In the data rows, the value 128 means zero.
Here are some points:
[135 138 125 140 114 115 150 176 125 129 127 132 123 136 143 117]
[137 130 126 132 129 125 140 142 124 134 116 131 126 124 133 138]
[ 99 113 167 128 129 139 125 105 162 140 142 136 113 128 110  92]
[140 127 122 131 129 122 138 139 125 133 117 134 125 123 132 134]
[111 120 133 125 136  97 165 147 125 142 110 143 135 132 139 123]
[ 93 131 150 142 121 139  90  92 144 152 109  97 105 107 154 102]
[142 107 127 138 140 136 118 158 124 137 145 113 130 139 108 123]
[134 131 119 128 132 117 129 144 130 133 123 138 124 121 125 135]
[122 138 131 136 132 117 149 154 122 132 122 142 129 125 128 129]
[121 124 141 134 125 130 123 124 144 137 124 130 126 124 118 106]
[133 136 126 125 139 124 128 142 126 131 116 128 124 125 120 137]
[119 128 123 136 118 141 144 144 120 126 103 142 132 129 150 150]
[134 131 134 127 122 128 135 122 131 137 126 121 126 131 129 129]
[ 50 154  78   0  93 129 102 110 115  77 134   0 255 180  95 113]
[  0  80 255  97 116 255   0   0 255 164 255 148 126 249  67   0]
[109  75 131 100 166 128 141 112 119 119 112 131 177 120 123 130]
[108  83 145 147 142 155 109 141 125 163 106 106 129 133 147 122]
[141 134 127 128 139 125 136 134 128 129 117 154 100 115 125 151]
[134 130 120 127 131 124 145 129 123 136 119 134 123 126 131 132]
[143 129 122 131 135 125 133 147 124 126 133 123 125 126 121 133]
10 more points follow, each with its number after it:
[131 139 115 130 132 146 149 102 111 129 106 154 133 137 151 136] 0
[121 109 125 131 120 137 124 147 122 128 137 146 129 132 158 135] 1
[100 122 138 133 139 142 136 131 127 135 137 147 134 147 145 121] 2
[135 140 106 130 118 107 128 123 130 121 140 140 115 117 145 131] 3
[126 129 128 128 132 126 139 122 127 136 125 130 123 121 134 123] 4
[120 136 128 150 103 128  97  63 178 128 201 146 100 116 168  86] 5
[141 132  91 114 103 118 145 133 136 111 121 110 157 157 118 125] 6
[155 136 130 122 132 127 135 134 127 130 114 146 101 119 118 155] 7
[135 134 126 133 113 117 148 142 130 131 119 133 134 122 139 135] 8
[ 89 127 143 151 140 213  87 103 125 125 171 149 133 167 152 130] 9
Which two of these numbered points are nearest to each point below by angle, seen from the average point of the first points? Their numbers follow each, nearest first.
[135 136 125 133 118 121 148 158 128 130 126 131 121 133 144 120] > 8 3
[123  98 137 143 135 144 124 144 129 155 107 120 126 129 141 124] > 1 8
[ 57 118 141 158 135 227 101 105 134 118 175 153 135 174 169 122] > 9 2
[103 123 132 147 140 152 125 109 107 135 105 134 136 126 146 151] > 0 2
[127 156 124 102  92 123 120 128 135 124 133 107 165 163 105 127] > 6 8
[125 135 121 143 131 142 134 130 116 123 110 148 138 129 137 146] > 0 8
[134 139 107 128 118 106 129 124 132 121 141 139 113 117 145 131] > 3 4
[106 119 133 144 125 138 138 136 145 132 143 134 116 141 141 110] > 2 5
[  0   0  42 126 172 150 128  81  38   0 164 117 178 115 237 175] > 1 2
[128 155  72 132  97  73 120  91 143 112 176 170  90 115 198 123] > 3 5
[131 133 126 126 129 118 138 141 124 132 116 130 135 130 126 132] > 8 7
[112 137 112  69 110 108 127 109 115  76 178  49 222 202 100 127] > 6 9
[117 131 124 146 122 161 134 126 106 124  92 160 134 124 151 172] > 0 1
[144 140 119 144 124 141 129 130 104 122 114 177 138 148 154 146] > 0 1
[130 131 125 131 131 122 140 146 123 130 118 131 127 126 130 135] > 8 7
[124 118 132 145 126 142 132 134 109 137 114 137 139 134 143 152] > 1 0
[115 110 162 147 120 148 111  94 174 150 131 131 112 111 103  76] > 5 9
[122 114 153 127 130 135 122 121 149 139 134 131 122 128 115 106] > 5 9
[106 119 165 132 129 141 120 108 164 137 140 129 112 125 111  95] > 5 9
[133 164 126  77 103 135  96 128 133 127 117  90 182 169  88 120] > 6 9
[ 52 158  84   0  90 135  86 102 112  89 142   0 255 197  76 106] > 6 9
[122 126 129 130 132 130 136 111 127 138 124 131 122 122 138 121] > 4 0
[116 182 114  80 118  90 138 156 142 121 205  98 167 135  73 115] > 6 3
[132 161 107 136  95  77 125 113 130 119 177 132 121 140 144 122] > 3 5
[140 133 125 123 133 124 127 139 123 134 123 128 128 131 116 132] > 7 8
[115 125 125 132 116 136 150 152 125 127  98 136 126 128 152 152] > 8 1
[ 83  67 179 171 130 186  76  98 165 170 151 103 125 128 124  85] > 9 5
